In the rows, 100 means zero.
Each named move below is a turn or a mirror, shown by a few rows before and after it. Which moves, in which order, take the first row of each later pair to the second? The first pair is answered.
N (before => after):
113 111 107 110 108 89 107 92 => 89 95 106 100 85 92 97 118
95 102 104 106 124 108 89 103 => 89 97 103 102 116 110 85 109
91 96 113 109 78 104 97 98 => 108 110 113 116 94 100 104 83
93 83 94 83 78 115 90 108 => 125 106 93 96 114 107 104 77
Q (before => after):
89 106 109 124 99 77 111 97 => 75 78 110 104 91 112 92 89
105 111 119 93 101 100 110 87 => 106 102 119 91 99 106 105 84
90 114 115 126 86 91 99 89 => 84 97 116 115 81 111 89 84
130 96 105 93 132 94 131 81 => 125 79 108 82 127 116 121 78
A (before => after):
102 97 91 112 84 93 113 106 => 94 93 101 115 84 90 110 109
88 119 94 120 97 82 91 109 => 94 123 88 117 96 85 94 111
87 86 100 86 112 108 96 119 => 91 93 88 87 110 113 90 116
Then:
Between the rows of a pair lie 2 to 3 moves.
103 89 87 88 93 110 91 96 => 99 104 84 100 86 87 101 112 => Q, N
116 105 96 106 138 90 104 85 => 88 69 99 84 110 118 84 102 => Q, N
100 123 106 106 121 84 90 81 => 104 126 79 101 109 96 80 87 => N, A, N
86 87 100 89 68 110 108 119 => 116 93 103 91 103 128 115 77 => N, Q
107 102 103 99 106 84 117 106 => 94 85 104 88 93 98 109 114 => N, Q
130 88 83 70 110 122 116 98 => 129 112 80 90 106 82 129 116 => N, Q
114 98 89 83 97 109 110 106 => 96 92 106 88 92 95 113 116 => Q, N, A
129 110 99 99 100 101 113 93 => 100 91 106 90 78 104 100 116 => N, A
